The rows below fall into families. The same turns and mirrors carry the whole set onto itself and the rows of a family onto each other. For each named row, which other rows are in its family? Write them in the order they are listed.
These 32 rows form 4 families of 8 rows each.
gumi: [ 10 -36 -14 -27  15  26   8 -22  23]
vikob: [  6 -19 -25 -11 -21  11 -29  -1  36]
Bel: [ 18 -35  21  21  30  -3   3  12  -3]
Vov: [  3 -38   2 -20  14  30   1 -30  30]
faref: [-28   8   8  22  -2  -6 -10  41  -7]
zapob: [  7 -42  15  31  18 -10   2   9   8]
fivi: [-14  12  17  24 -12  15 -15  40 -15]
Pefik: [-24  18   9  24 -10   3  -1  35 -11]
gug: [-12  -7 -26  -2   3   0  38  -4 -10]
vomab: [-20  31  -4 -24 -14  36   1   7  20]
Rav: [ -8 -21 -17  24 -29  30  -7  14  39]
gef: [-16   3  30 -17  41  18   4  -1 -13]
nek: [ -8 -13  37   7   2  33 -39   9  30]
feba: [  7 -27   3 -16   6  40   9 -34  28]
Ripez: [  1 -35 -23  29 -19  30 -10  18  28]
dak: [-11 -17 -18  -5  -9   3  39  21 -13]
fufu: [  8  -8  24   2  13  37 -46  -6  20]
Mus: [  4 -30   5  38   6  15 -31  -3 -12]
bavug: [-13   2  29 -21  32   3   6  -9 -18]
las: [ -6   8  -1 -43  -3  27  23  22  19]
pefaz: [-26  22  -4 -27 -14  43  -1  -4  12]
kap: [-12 -18 -20  -6  -9   4  43   1  -2]
mused: [-32  -6 -27  12   0  19  -7  45   0]
nav: [ -8  -1  32  10  14  30 -44   5  23]
Dutuz: [ -5  12  26 -34  21  11   3  -1 -20]
roko: [ -1 -50  15  28  18  -3   0  -2  -1]
Rivuf: [ -7  -4  29   6  24  30  22  20 -28]
lim: [ 21 -14 -29  14  18   7  28   2   8]
gorim: [-21  13 -17 -26 -26  45 -10   4  12]
Sedu: [ 30 -18  30 -18   4  22   1 -26   6]
Lazur: [ -5 -23 -20  22 -37  15  -5   7  33]
dusa: [-23 -10  32 -19 -15  34 -35  16   0]

The rest of the family of kap: Vov, zapob, Pefik, Rav, bavug, pefaz, nav
The rest of the family of faref: gug, vomab, gef, nek, feba, roko, Lazur
The rest of the family of mused: vikob, Mus, las, Rivuf, lim, Sedu, dusa

The rows below fall into families. The same turns and mirrors carry the whole set onto itself and the rows of a family onto each other. For each named row, which other rows are in its family? Write them in the order they are listed.
These 32 rows form 4 families of 8 rows each.
koge: [ 45 -16  18  23 -32  59  22  -3 -56 -11  29 -21  -9  10   4  33  35  10
  30   8   8   8 -47  15  25 -12  28  -1 -25]
fura: [-33 -22 -13  21  27 -10 -17 -31 -43  -7  57  28  20 -41 -30  29  -8 -11
  36 -18 -20   8 -38  27 -10   1   5 -13  -2]
Meze: [ 35  26  16  -8  22  21   7 -23 -34  -5  22  16 -46  30  27  27   2 -26
  21   1 -23 -10  -3  13  18 -34 -11  19  20]
zezo: [ 45  -1  13  -7 -11  63  37  -6 -55  -2  40 -19 -27  15  19  17  11  -3
  40   8 -42  12 -37   9   0 -23  11   1  -1]
nez: [-45  -2   5  21  -1 -18   7 -15 -27 -11  25 -20   7 -15 -18  -8  26  20
  -9 -38  -2  -5 -27  51 -29   2  -1 -12  -4]
kib: [-15 -30   2   8 -30  25  32  -6 -46 -12  47 -17  15 -34 -21  21  25  23
  26  -6  12   6 -71  -8   5   3  19 -18 -22]
mesuv: [-31  11   5   9  23 -23   0   2 -42 -28  36  34  18  -1  -3 -19   1   7
  23 -48  12  22 -47  19  -6  13   8 -22  14]
finob: [-41 -30 -14  29  -6  14   0 -17 -38 -36  57 -23  -4 -39 -26  38   7  12
  34   2  -1  -3 -65  35   7  -4   6 -11 -23]
Lamud: [ 63  12  -4 -10   5  48  13 -21 -39 -16  31  21 -10   6   1  53 -16   3
  52  15 -10 -12 -38  21  24 -45   1  -5 -19]
Geb: [ 43  -4  -1   3   3  36  20 -20 -57   7  19  -2 -39   3   3  53  13 -20
  30   7 -36   0  -4  22  22 -34  -1  29   9]
lem: [ 33  26  22  11   1  18  -2  -3 -37 -26   4  -1 -17  59  27   2  28  -2
  13  -7  32   9 -31 -11  -8 -11  21   3  -1]
dula: [-26  12   6  -3   3 -15   6  -6 -26 -27  22   5   9  17   2 -10  18  11
   9 -21  37   6 -55 -36 -28   5  13 -15   3]
fet: [ 34  -4  12  -1 -13  32  21 -17 -23   0  12 -20 -19  37  27  10  29  14
   0  -1 -33 -16   2  26 -35 -35  -4  20  -3]
bir: [ 58  -2   1  -5  12  33   2 -28 -52   7  20  32 -20   6   1  44  -6 -19
  35   6 -32  -1  -6  30  20 -38  -1  23   3]
vup: [ 68   2  15  -1  -8  45 -18 -22 -51   1  28   1  16  18 -12  27  11  13
  42   7  20   0 -50  30   1 -28  28  -5 -34]
Tivog: [-33   1   7  15   1  14  23  -5 -59 -13  52 -20  -2 -37 -25   1   8   5
  32 -30 -11  19 -64  33   5  17  16 -31   0]
maf: [ 65 -17  -4 -13  -2  37   0  -8 -37   7  40  15  14  22  12  32  14  25
  44  -1 -18  -4 -21  32  -9 -52   2  28 -15]
fipi: [ 40   6   0   8  -3  14  19 -25 -16 -30 -18  31 -14  35  19  31   6   4
  -6   0 -11 -19  10  16 -10 -35 -10  10  -5]
Vule: [-50 -25 -16  31  16  -6   0 -21 -49  -6  55  -3  -1 -44 -27  38  11 -13
  31 -18 -24   8 -38  20  -8   4   5  -7   4]
Suriz: [-15 -15 -12   9   8 -12 -14  -7 -43  -6  53  15  40 -29 -31  14  11  34
  36 -40  13   3 -49  56  -3 -14   7  -6 -15]
Pelu: [-61 -18   1  27  21 -22 -12 -26 -14 -17  53  20   6 -26  -2  17  10  -6
   6 -24 -15 -15 -22  31 -11  -1 -11  -5   4]
Puf: [ 37  -2  34  19 -23  27   2 -26 -17 -17  -6   7   2  41  20  -4  29  11
 -19  -2  11 -13  -9  28 -11 -12  13  -3 -22]
losi: [ 33   3  15   1   7  20   9 -26 -23  -2  19  21 -34  23  28  33  13 -10
   6  -1 -27 -24  11  32  19 -40 -17  30   9]
Vulun: [-60   6   1  18  37 -20 -13 -24 -25 -19  57  13  -5 -17  -3  11  -1 -21
  23 -23 -11  -2 -37  11 -14   5  -5 -15  14]
sof: [ 43  -1  -6   6 -15  53  35 -14 -38 -15  26 -16 -29  -1   3  66   9  10
  37  14 -18 -18 -30  23  25 -42  -2   6 -20]
naf: [ 49  11  12 -12  12  27  13  -1 -36 -18  24  35  -7  50  41  -3   2  -2
  31  -7 -19  14 -19  -6 -13 -27   4  10  15]
Nubu: [ 31  33   1   4   9  20  29 -17 -32 -33 -13  10 -39  43  20  27   1 -14
   9   2 -11  -2  -8  -9 -10 -24  -2   1   9]
zerak: [-22 -16 -12  12  14  10 -24 -23 -38 -38  61  15  16 -33 -29  27 -20   6
  51   0   7   5 -74  33   5  -4   7 -23 -21]
rem: [  9 -11  -2 -13  -6  12 -11 -26 -39  -1  46   5  41 -25 -37  16   1  27
  39  -5  26  -4 -75   4 -17 -12  18 -22 -30]
bubu: [-44 -23 -10  30   8 -23 -16 -28 -14 -49  12  26  11  -2 -10   5   1   7
  -8 -13   4  -1 -24  30 -28   5  -2  -6  -8]
zus: [-21 -17  19   5 -21  -7  11 -29  -6 -19  13  11  24  -2  -5 -16  21  25
 -22 -14  16 -18 -35   3 -31   4   4 -22 -18]
Foni: [-53   2  -8  25  19 -19  -8 -18 -30 -53  16   1 -14   6  -9  -1  -4 -13
   7 -11   6  14 -43   2 -28  15   4 -17   7]

The rest of the family of sof: finob, Lamud, fipi, Nubu, zerak, bubu, Foni
The rest of the family of rem: koge, kib, lem, dula, vup, Puf, zus
The rest of the family of Vule: fura, Meze, Geb, bir, Pelu, losi, Vulun

The rows below fall into families. The same turns and mirrors carry the whole set onto itself and the rows of a family onto each other. For each named row, which other rows are in its family? Write them in the order they are listed.
These 18 rows form 3 families of 6 rows each.
Y: [  5 -65  69 -16  44 -13  17 -16 -27 -42  33]
G: [ 10 -12  -2 -43  27   2 -59 -14 -15 -16  22]
Z: [-19 -59  53 -39  75 -12 -25  -2 -31  -3  50]
L: [ 11 -69  69 -24  47 -12  13  -1 -34 -41  38]
B: [ 37 -44  46 -28  10  -6   7  -7 -25 -58  21]
M: [-24 -39  24 -26  55  -8 -53 -14 -30  16  40]
R: [-21 -35  30 -17  58 -10 -44 -24 -36  20  41]
N: [  8 -65  70 -43  57 -15   7  -1 -29 -35  43]
A: [ 35 -23  13 -45   7  -3 -30 -12 -11 -51  13]
X: [  3 -13  -1 -30  20   1 -60 -19 -23  -1  22]
F: [-20 -61  61 -18  67 -18  -9 -22 -36  -1  45]
J: [  7  -8   2 -17  32   0 -55 -27 -28   2  23]
V: [ 34 -49  50 -44  24 -12   7  -3 -20 -63  27]
S: [-20 -66  61 -22  66  -9 -18  -4 -40  -1  48]
U: [-20 -32  18 -41  59  -2 -58 -10 -24   9  40]
K: [ 36 -18   9 -31   2  -2 -33 -15 -19 -40  12]
P: [ 31 -11   8 -19  10   5 -27 -22 -21 -41   7]
E: [ 32 -42  43 -14  16  -2   7 -18 -22 -63  14]

The rest of the family of V: G, Z, N, A, U
The rest of the family of F: Y, R, J, P, E

The rows below fall into families. The same turns and mirrors carry the whole set onto itself and the rows of a family onto each other. For each named row, which other rows are in its family? Write them in the order they are listed.
These 40 rows form 8 families of 5 rows each.
sonis: [-18 -16  21  34  -5  19 -11 -10 -40  -2 -23  18  -4  -8 -50  18  -7   3
  -8 -10   8]
kot: [ 34  29  18 -12  11  32  21  21  25 -22   4  -6  31  -5  24  37  13  -4
 -14 -32  -2]
vof: [ -6   8  17  11 -32  18  -4   3   6 -13 -50 -31 -33  -6 -14 -12  24  -7
  25   0  26]
votis: [-13  14  11  25 -38   5  -2 -20  12  20 -27  -7 -18 -24 -47   0   7 -25
  19   9  -8]
vina: [ -9   9  -9  -3  32  29  27  13  -8 -29   2  11  24 -20 -23  47  11   1
 -32 -27   7]
Bovi: [-28  13   6 -13 -65  32  16  -6 -19  10  -3  -6 -22  11 -35 -19 -14  -3
   2   0  19]
seka: [  4  43  22  -6 -65  13  21  -7  26  -4   7 -32 -32  17 -26  16 -11 -38
 -11  11  -6]
movom: [ 28 -10  13  15   2  18  10  40 -17  10  -3  -3  -5 -13 -15  81  39   9
   5 -21  -2]
Rapu: [  3 -10   9  15  -4  13  -1  35 -25  15 -23  11 -15 -19 -45  61  51   0
  -9 -11   8]
sefu: [-18  15  -3 -42  23  43  -6  13  -6 -22  -4   9 -14 -19 -41  48  27  13
  -9 -17  -7]
kifo: [ 46  16  47 -23 -43  10   5   9   1 -26  -7  11  -5   6 -10   5  -4 -13
   2  46  -4]
lam: [  0   5   0  11   5  34  39  -4  -2 -18  44 -16 -24  16 -28  56 -26  13
 -20 -20 -13]
guz: [ 26  26  12 -18 -39  34  42   8  -8 -18  30 -13 -18  25  -4  13 -34  25
   9 -11   8]
goze: [-39 -10  -7   0 -32  48  20  -3 -29  10  12  -6 -15   3 -28  -2 -15  21
   9 -14  10]
votab: [ 53  25  20   2 -26  -6  47 -12  20 -19  24  -3 -10   2 -24  50 -22  -3
  12   7 -13]
tiv: [ 13  36  18 -20 -72  25  26   2  -3  -5   7 -15 -21  26 -12 -12 -26   0
   7  -2  17]
pog: [ 29 -20  17  21   7  25  23 -11  21  11  29  -2   9  -6  -8  42  -8  26
  22 -21 -21]
tamud: [ 13 -37  27  28  -2  28   8  -4 -19   4   8   1  23   4   0  49 -13  22
   9 -24  -2]
ril: [ -4  28  20 -28 -19  20   2  14  19  -7 -26  20  17 -11 -26  -2  34 -33
 -39  -1  18]
tav: [ 43  27  37 -14 -40   3   9  -6  33   5  -2  17 -22   3 -37  -9   7 -11
   2  23  -3]
nuda: [-24 -19   1  27  -7  10  23 -10 -23 -25 -29  -5 -24   1 -50  26   8  10
  -2 -25  37]
kez: [ 23  57  14 -19 -29   1  33  12  17 -33 -16  -9  20  -6  -9  38   7 -42
 -26 -11  14]
Ner: [ 47  -8  27  -4 -29   3  36   1  -9 -29  21  -3  16   8  -2  62 -27   3
   6  18  -4]
zinis: [-14 -20   5  26   8  16  15 -21  -7  12   3  23  -9 -14 -64  24   1  14
  -5 -12  -4]
nuta: [ 19  49  19 -35 -24   1  13   1   7 -28  -8  -3  -1  18 -31  71   6 -12
 -16 -49  19]
Vako: [ 12  38  10 -18  11  37  -9  14  10 -20  -6 -20  -6  -4   0  63  12   7
  14 -54 -10]
dakof: [-39  15  -7 -45 -29  25  -3   3   5  -7 -20 -12  -1 -25 -35  57  33 -26
   6  -3  -2]
pulo: [ -3  20  29  18 -41   9 -18  -4 -18  -8 -41  -6 -15 -16 -30  -2  -1 -28
  14  26  -3]
vumi: [ 49  26  34 -12 -36  -1   6  43   2   4 -22   0 -18  -4 -25  47  47 -18
  -5  11   6]
dil: [-41 -14   0  23  -4  51   3  -6   6  18  16 -25 -23  -2 -24  23   1   0
  -1 -18 -20]
gog: [ 10  14  17   7 -35   0  -6  33 -14  15 -37  -2 -20 -20 -43  47  52 -24
  -1   6  10]
Filir: [ -9  -1  -7  -1 -17  48  36   5 -25  -9  34 -14 -13   9 -10  21 -32  34
  13 -20   1]
fuza: [ 39  24  34 -14 -24  33  24   6  34  -7  36 -18 -23  36  -2  24 -15   3
 -16 -11 -13]
Fege: [ 56  18  22  -3 -20  -3  27  41  -7  -9  -3  -3 -10  -1 -17  82  32  -2
  -3  -3   4]
Dezun: [ 34   9  27 -32 -29   8  29  12  12 -43 -15  -2 -35  11 -25   0  15   5
  -4  32  30]
voban: [ 13 -48  18   4   0  31  25   5   8  -8   3  -9   0  16  -2  32  12  35
   7 -30  28]
bima: [-33   9  13  -4 -34  31   1  -9  10  11   1   1 -38   7 -59  -8   9 -17
 -32   9   0]
logak: [-37  11  -9   5  -4  31   3   9   3  -1 -26 -11  23 -36 -12  27  29 -31
 -11 -18   1]
vur: [ 29 -10   8  -7 -34   3  54   4  11 -43   1 -35  -6   7   5  57  -4   3
  20   5  20]
san: [  2  19  29 -57 -46  19 -10   6  30   4 -16   4   9  11 -21  37  38 -18
 -14 -23  17]

The rest of the family of vina: kot, ril, kez, logak
The rest of the family of vur: vof, nuda, Dezun, voban
The rest of the family of Bovi: guz, goze, tiv, Filir
The rest of the family of tamud: sonis, kifo, Ner, pulo
The rest of the family of bima: seka, lam, dil, fuza

The rows below fall into families. The same turns and mirrors carry the whole set onto itself and the rows of a family onto each other. For each named row, which other rows are in its family? Write them in the order they are listed.
These 21 rows form 7 families of 3 rows each.
Zuv: [ 42 -53 -27 -22  -4  13  23  -1  -7  -2  16  49   0  -6  19  -4  16  -9]
tuv: [  7  -9 -12  26   0   9 -26   1  -3 -30 -15  -9   3 -22 -15   2  59 -46]
negu: [ 37 -27  -4   3   7  11  24  -1   0  11   1  47 -20  21  12  10   0   8]
Laz: [  4   0   1   8  10   5 -35  24  28 -25 -17 -11   3   2  -6 -28  43 -43]
bak: [ 28 -36 -18 -15 -14   6  11  -7   9  13  16  54 -30  13  24  -3   3 -13]
gokem: [  6  -6  -3  34  13  11 -41  13  33   2 -16  -9 -12  23   4   4  39 -32]
Tob: [  2   4 -14   9   3  13 -36  39  30 -17 -18 -12 -12   8  -5  -6  53 -37]
kili: [ -1 -29  13  -9  -8  25  21 -32  -7 -15  25 -43  -2 -17  26   1  58  20]
lor: [ 18 -29 -19 -12 -13   4  31 -10  10   7  16  50  -8   4  19 -16  -6 -20]
Fipe: [ 20 -27 -28 -13 -12 -12  21 -26 -17   3  -3  50  -7  -8  20 -12  38  -2]
Vop: [ 21  -7  26   0  -5  17  39   2   9 -15  30 -52 -19 -18  36 -16  36  13]
ref: [ 34 -20  22  -9  -9  32  31  13   5  -3  23 -53 -20 -11  31   2  38  21]
Mib: [-23  -7 -12  26  11  17 -28  12   7  -4 -17  12  -2 -17  26 -14  51 -49]
lop: [  8 -22  -8 -12  -2  16  35  10  10  -8  24 -56 -16 -28  40   5  59  13]
sab: [  3 -12 -14   8  19  14 -57  14  17 -26  -6   1 -13 -16  14  -8  53 -42]
lata: [ 11 -36   6  -7 -19  -7  25  11   0 -11  21 -62  16 -16  27  -2  57   1]
dab: [ -1 -34   8 -15   0  11  28  26  21 -10   7 -60 -38 -18  24  17  40  -6]
bivo: [ 17   4 -18   9   1   9 -60  32   8  -6  -3   6 -12 -11  24  -9  20 -28]
geda: [ 24 -39   3 -17   2   2  23  -6 -25 -28  26  53 -12  -5  22  -6  18   1]
tele: [ 43 -50 -16 -14 -10  30  31  14   7  -3  26  41  -9  23  31 -17  34   0]
pepu: [ 22 -10  11   3  -3   5  26  10  16  -5  21 -54 -13  16  21  14  40  35]

The rest of the family of lata: Mib, geda
The rest of the family of gokem: negu, pepu
The rest of the family of Laz: lor, Vop
The rest of the family of Tob: bak, ref

The rows below fall into families. The same turns and mirrors carry the whole set onto itself and the rows of a family onto each other. For each named row, which other rows are in its family? Write them in the order they are listed.
These 30 rows form 5 families of 6 rows each.
subek: [ 30   7  19  -9 -16   4  54  -5 -27  27  19  31  17  -9 -41 -28 -26 -12
 -31  -8]
lidef: [ 44  79 -27  27   2  -9  14 -17   3  15  14  26   1  28  12  17   2   0
 -39   6]
Bapal: [ 19  33  10  17  -2  16  31   5  19   9   6   8  24 -30 -19 -25 -24   5
  28  37]
Neku: [  6   3 -15  16  29  29 -11 -32  -5  19  13   9   4  22   8   0  27  -7
 -68   5]
Tib: [ 62  21  -7  23  30  15  30 -26  18  44 -16  10  16 -10  -7  12 -32 -19
 -18 -25]
bof: [ -4  36  19 -12 -14  35  16   6 -12  -8  11  11  14  -9 -32 -23 -12   7
  -6  57]
moru: [ 55  34   5  26  47  23  62 -16  32  14   3  31  21 -12 -11  14 -15 -30
 -32  -2]
kunot: [ 22  67 -37   4  34 -24  20  13 -11  35  24  20  21  14 -13  25 -13 -15
 -53  21]
Vupiv: [ 58  15   3  27  19  32  31   9  27  27  -6  -3  13  21 -38  12 -32 -24
 -35  -7]
Tadev: [ 28   8   2  38  54  18   8 -31   5  13  21  30  14 -23   1   0  27  10
 -48  32]
Ket: [ -2  53 -29 -34  17  31 -19 -23  30   0  35 -13  32 -18   1  -9   1 -27
 -38  29]
kiz: [  6  29  18  13   5  36  13   4   2  -5   7  -4  11   7 -41  -4  -3 -20
  29  36]
zosaz: [  8  20  -7   1   4  41   1 -62  11   3  42 -31  35 -19  -6 -12  -5 -22
 -21  30]
vepi: [ 27  65 -40  18   8  -9   4  -1 -21  36  21  35   1   7  13  -2   3 -15
 -54   0]
per: [  8  60 -40   2   0 -14  34 -28 -11  10  28  43  -3   5  15   6  -4 -17
 -57  10]
ret: [  3  49 -11 -26  36  24  -7 -35  -3  28  50 -26  39 -13 -22  20  -4 -17
 -31  35]
tuk: [ 24  21  20 -40 -19  -6  54 -30   0  26  24  23  18 -19 -20  -9 -27 -16
 -59   0]
viro: [  1   7  11 -43   9   3  29   4  -9  20  17   2  20 -30 -33 -23 -39 -16
 -50 -10]
Dolip: [ 34  17   9  13  21  26  55  -1  32  25 -21   8  17   0 -18   0 -32 -26
 -48 -30]
Tope: [ 10  14   9 -39  10  -5  47  14 -17  41  34   6  40  -9 -43   1 -12 -33
 -38  17]
Nop: [ 23   1   1  37  25  32 -17   1 -12  19  22   8  -7  13   8  23  15   4
 -36  20]
Lagup: [ -2  58 -15 -19   5  23   1 -70  13   4  45   7  28 -19 -25 -19 -14  -7
 -34  26]
zerap: [ 34   6   0 -33 -17   5  53  -6  -9  40  12  -1  27 -21 -32 -12 -27 -28
 -37 -14]
zot: [  0  61  -6 -15   1  22 -12 -42  13  11  47 -27  32 -21 -15 -11  -2  -2
  -7  24]
Fafu: [ 23  12   3  34  23  24  -8 -21   1  42  13  18  -1 -11  15 -18  40  -4
 -26  25]
Pur: [ 15  13 -23  27  27  35 -11  -8  -4  18   3  32  -6  -2  18   6  23  18
 -53  20]
Bavu: [ 20  72 -32 -26  20  -6  20  13 -11  23   5  30 -13  11   3  10   2  -5
 -54  -9]
defa: [ -4  41  27  -4   3  40   4 -10  17 -14   2  10  23 -23 -23 -10 -15 -11
  21  36]
Bup: [ 21  36  34   6  24  21  39 -15  -1 -10   4  23  18 -36 -28  -3  -5   0
  11  49]
ditem: [ 40  43   0   1  12  24  43  -1  25   8   0  15  24  24 -13  22 -56 -27
 -32 -24]

The rest of the family of kunot: moru, Tadev, ret, Tope, Bup
The rest of the family of ditem: subek, lidef, Neku, bof, zosaz
The rest of the family of zot: vepi, Dolip, zerap, Pur, defa
The rest of the family of Lagup: Vupiv, kiz, per, tuk, Nop

